One vector is turned by the same rotation once a step. Each row is the vector after some number of steps, and that number follows the row.
The counts run from 0 to 270.
[-49 -10 -46  17  -2   3  29  28   4  27  27  16  11  -1 -37   8 -24  59
   4   9 -12  -2 -10  -5   3 -18   9 -25  12  23 -13 -27  25  -1  11   1
 -28  -7 -30  15 -10   7  12   2  40  11 -15 -12  -7   8   0  21 -37   3
 -11 -10 -10   9  10  20  18 -15   1  13   9]	31
[-13  -9 -38  22  -2   2  10  28  -5  11   1  16   0  -9 -33  -7 -39  26
 -24  29  23  18  10  10   2 -41   5 -20 -20  40 -17  -7  12  19  21   1
 -13  20   6  12  -1 -12 -12 -13  24  -2 -24   5 -29  33  32  13 -29  33
   1 -27 -11  30  -9  14  26 -30   2 -23  10]	238
[-21 -23 -58   9  18 -19  13   6   6 -20   1  21   1  17 -35 -12 -30  43
 -11   9  19  -2 -18  34  42 -29  17 -13   5  28 -15 -18   8  -9  17   5
 -21  18   8  -5  23 -12   0  13  -4 -22 -12  -2  -7  14  21  15 -24  29
 -26 -25 -25  16  -8  21   9 -10   7  -2   9]	1
[-40  -8 -24  13   0   7  -6   4 -11  -9   5   2 -20   4 -56  17 -38  44
   2  34  14  -5   1  -1  16 -24   7 -18 -14  43 -10  11  31  27  27  11
 -27  35   9  -8   9  -5 -25   8  16  -7  -3  -6 -17  36  11   5 -28   6
  -2  -9  16  17 -13  18  12 -29 -17 -38   2]	133
[-41 -31 -50  12 -10 -33  34  24   1  11   8   8  10   4 -49  11 -32  22
 -23  12  -3  10  10  18   0 -37  14 -35 -22  28 -15  -7  -1  -3  12 -18
  -8  11   0   3   9 -23  10  -7  30 -13 -27  -2  -2  -1  25  28  -5  17
 -18   1 -10  30   6  18  13 -34  15   0 -12]	99
[-30 -21 -59   2   8 -31  34  13   4  -2  11  14  -1  26 -25  -3 -27  54
   0 -17   3  -3  -5  14  25 -30   5 -29  14  21 -30 -35   1 -20   7 -14
 -15 -14  -5   9  -1 -15  17   9  28 -12 -19 -11  -6   4   1  23 -26  21
 -30 -20 -20  17  -2   3 -10 -16  18  19   7]	160
[-10  -8 -44  20   0   1  20  18  -5 -10 -19  10  -2   6 -46  -6 -31  36
 -18  23  15  11   0  14  18 -40  12 -16  -5  46 -27 -18   2  12  11  -1
 -18  11   7  17  -6 -19 -16   0  28  -6 -23 -13 -30  31  23   6 -37  26
 -14 -26 -20  30 -11  -8   7 -13   5 -20  25]	237
[-46   2 -30  21  -8   7  43  20   3  21  43  29   3   0 -44  -3 -20  48
   4 -14   9  -9 -11  -7   7 -24  18 -20   0   4 -35 -23  28   0   3  13
 -27   0 -24  18   1   4   9   7  17  16   2 -14 -32  18  12  20 -40  13
  -8 -16 -16  23  16  17  22 -23  -5   1  -2]	191
[-34 -15 -38  20  -4   8  38  19  -7  13  31  28  -4  16 -39   4  -9  39
   1  -4   0  -5  -6   8  19 -32  19 -21  -8  28 -28 -38  16   7   2  18
 -29  -1 -14  16 -18  -1 -11  -3  17   5  -2 -26 -39  10  14  19 -50   8
 -18 -12 -10   2  -7   6  13  -9   1   4   4]	192
[-32  -6 -46  24  13  -8  23  28  -8  19   8  41  -7  10 -23  -6 -15  48
  26   1   0   8 -10   9  30 -37  16 -25  -1  31 -26 -15  18  17  18  25
 -22  -4 -12   7 -15   7  -5 -16  38 -12  -3  -4 -35  15  18  20 -45  31
 -15 -27 -11   1   3  12  -1  -9   6 -10  11]	85
[-30   9 -39  12  -7  15  -3  19 -17  -4  42  17  -4  -3 -35 -19 -35  58
  -6   2  13  23   4 -17   2 -32   6 -16   6  41  -1  -8  24 -12  33   8
   4   6  -8  23  19  13   0  17  11  10  -6   9 -18  39  12  10 -26   4
  15 -20   9  14 -12  26  12 -31 -17 -21  14]	178
[-56   1 -44  13  -3 -14  20  15 -11  -4  41  13  -1  23 -39   1 -23  51
  14 -10 -20   0  -5 -12   7 -29  18 -32   7  36  -6 -31  13  -5  30   3
   4 -10 -10  14  -3  12   4  10  35  -3  -4 -16 -15   0   1  14 -33 -16
  -7  12  11   5 -15  22  -4 -22  -2  -4  -1]	40
[-45 -13 -23  10  -7 -15  36   4  -2   7   3  -3 -16  16 -63  26 -31  28
  -9  26  -1 -12   6   5   7 -28  14 -22 -27  34 -35  -5  23  19  13   0
 -24  28   5   3  -6 -22 -20  -1  15  -7 -11 -25 -29  10  23  15 -20   3
 -26   3   8  21  -2   6  13 -34   1 -12  -9]	196
[-44   6 -49  25  -3   3  14  34  -6  26  38  23   6  -6 -29  -6 -22  59
  11   6  -8   6  -9 -13   6 -23  15 -22  11  31  -6 -17  28  10  34  16
  -8 -11 -23   7  -3  26  12  -5  37  13  -2   8 -18  17   4  19 -34  12
   6 -20  -1  12   5  31   7  -6  -8  -7   0]	30
[-43 -17 -54  16  11 -27  29  29   7  19   6  28  -2   2 -28  -7 -19  41
   6   1  -2  -6 -12  22  31 -34  21 -23   4  12 -25 -10  21  10  11  -1
 -22   9 -10 -11   9  -4  18  -7  31 -12  -6   7 -11  -1  17  32 -22  37
 -24 -17 -25   8  22  17   7 -12  11   4  -3]	150
[-38  23 -29  19  -3  10   8  19  -4   9  29  17  -9 -13 -47 -17 -39  41
   8   4  11  16  15 -19  -6 -36  14 -20   4  32 -27   4  36   8  23  -1
   2  13 -11  14   2   9   6  23  36  15 -19   7 -23  43   9   8 -31   6
   6 -11   0  22   3  11  11 -29 -16 -21   1]	242
[-30   6 -32  16   2  14  10  17 -18   8  49  39  -7   0 -29 -22 -27  52
   6 -10  19   7  -4   0  17 -32  13  -8   0  23 -15 -16  24 -11  21  23
   1   1 -20  17   9  15   2  14  -3   5   1  11 -33  37  14   9 -37  14
  13 -26   1  13 -10  26  20 -20 -15 -17   5]	126
[-35   7 -48   1   4 -16  -9   2  -7 -38  21   1  -7  11 -54  -8 -42  42
 -13   1  11   7   7  -6  12 -27  12 -14  15  53 -10  -3  13 -12  33  -6
  12  10  10   9  27  -9   0  45  12  -6 -19  -7  -8  27   9   3 -24  -7
  -7   3   4  29 -21  21  -1 -25 -13 -23   4]	113
[-27  -7 -54   2   0 -26   3  -2  -7 -28  -8  -8 -13  18 -51 -10 -44  41
 -14  12  11  14  13   3  18 -38   4 -30   0  46 -12   0   3 -10  28 -16
  15   7  18   4  24 -20   5  20  31 -19 -24   1   3  26  13  10 -11  10
 -13  -5   4  25 -12  13 -10 -30   1 -27   4]	165
[-59   9 -39  15   4  -3  21  35  -8  11  45  41 -11   0 -32 -11 -24  41
  20  -6  -7   6  -4  -7   7 -30  28 -21   5  26  -6 -12  30   5  29  22
  -2  -3 -20  10   2  15   3   4  23  -1   0  -3 -28  11  15  11 -37  -1
   5  -2   2   7  -5  34   8 -20 -13  -7  -4]	254
[-18  -5 -36  21   7  10  23  33 -11  19  25  41  -9   0 -22 -18 -27  59
   7  -5  19  -1  -5   5  16 -33   2 -15  -2   9 -34 -12  28   2  10  24
 -16  -2 -17  11   6   5   2   4   5   8  -3  14 -30  34  19  20 -43  34
  -3 -32  -9   9  15   2  20 -19  -6  -5   6]	74
[-38 -19 -42  30   8  -3  11  27   1  13  13  22   3 -10 -41  11 -35  33
  -6  27  -3  -3 -16  27   6 -23  32 -10 -11  33  -4 -12  24  26  19   9
 -42  29 -12  -7  11  -3 -10 -18  11  -5   0  -5 -26  11  27  15 -29  22
  -9 -24 -18  13  -5  32  32 -14  -6 -15   1]	194
[-37 -17 -56   6  20 -27  22  22  -8  -2  19  33 -10  35 -17 -14 -16  44
  18 -16   6  -9 -16  15  36 -33  18 -20   9  23 -16 -23  10 -13  22  19
  -3 -12  -5   4  12   1   3   1  19 -19  -2   7 -19  -3  13  15 -29  26
 -25 -20  -1  -7 -10  21 -10 -10   8   6   6]	213
[-22 -10 -49  12  16   3  13  11  -5 -19  23  26   3  14 -18 -16 -28  45
  -2  -6  10   5 -23  18  28 -32  20  -9  16  44  -6 -37   6 -21  19  10
 -11   0  -3   9  12   4  -4  16  -1 -10  -6 -10 -30  19  12   5 -42  15
  -3 -28 -18  10 -26  21   9 -13  -5  -5  25]	117
[-55  -5 -46   3   5 -30  -2   7  -4 -11  25  19 -18  15 -43 -10 -35  54
  16  -5  -4  -5  -2 -12  29 -23  10 -20   9  20  -5   5  27  -9  36   0
   1  13  -5 -10  37  11  17  21  24   0   3  12   6   8   3  19 -12  12
 -13   0  20   3   9  31  -6 -20  -5 -12 -11]	210
[-33  -3 -38  11  -8  17  18  15  -9   3  45   6   8  -7 -42  -3 -29  69
  -8  -2  14   4  -8 -11  -7 -21  -1 -19   9  25 -10 -23  26 -14  22   4
  -5   2 -12  26   7   6   9  25   6  18 -13   1  -9  30  -6  17 -29  -8
   8 -13  -1  18  -4  20  23 -30 -14   4  11]	179
[ -6 -28 -39   0 -12 -14  16  10 -22 -12  -4  -1  -1  15 -41   2 -34  43
 -26  17  21  12  12  11  -1 -43 -14 -32 -20  49 -17 -14  -8  -7  23 -10
   5   8  14  24  -3 -29 -15   0  14 -10 -21   7 -14  26  16  17 -15  16
 -14 -19  12  25 -19   5   4 -39  14 -15   1]	228
[-26  -4 -41  10  -1  17  28   5   0  -6  30  12   9   7 -39  -9 -28  66
  -4  -7   9   6  -9 -13   6 -23   3 -20  12  25 -26 -35  17 -12   8   1
 -17  -7 -17  27  -6   2   8  33  14   6 -16 -22 -29  37   3  12 -45  -1
  -4 -16 -15  27  -3   0   7 -17  -5  12  17]	180
[-44  -5 -63   8   8 -23   3  21  -3   2  30  25  -6   8 -24 -17 -26  60
  11 -11  -1   3 -10   2  23 -33  12 -28  17  33   0  -6  23 -17  39   5
   5 -11 -13   6  20  20  26  13  29  -6  -5  21   2  13  -2  26 -16  13
  -6  -7   1   0   2  43  -4 -12  -2   4   3]	158
[-19  -9 -29   2 -20   3  15   1 -12 -15  11   1 -10  16 -59   0 -35  38
 -21   8  11  13  23  -6  -2 -37  -2 -31 -15  42 -24 -12   4  -9  22  -7
   3  11   9  28   9 -13  -6  28  16   0 -24 -12 -21  38  17  13 -21  -4
  -2  -8  14  31 -12  -7   5 -45   0 -21  -1]	176
[-46 -17 -57  15   7 -31   8  24   0 -13   5  18   0  13 -32   4 -24  19
 -12  23  -9   0  -9  30  18 -40  35 -22  -5  47   2 -19  -6   0  24  -1
  -2  13   8   1  11 -13 -13 -13  19 -32 -15 -12 -16  -7  35  12 -20  15
  -9 -10  -8  12 -28  34  10 -16   1 -15   1]	45
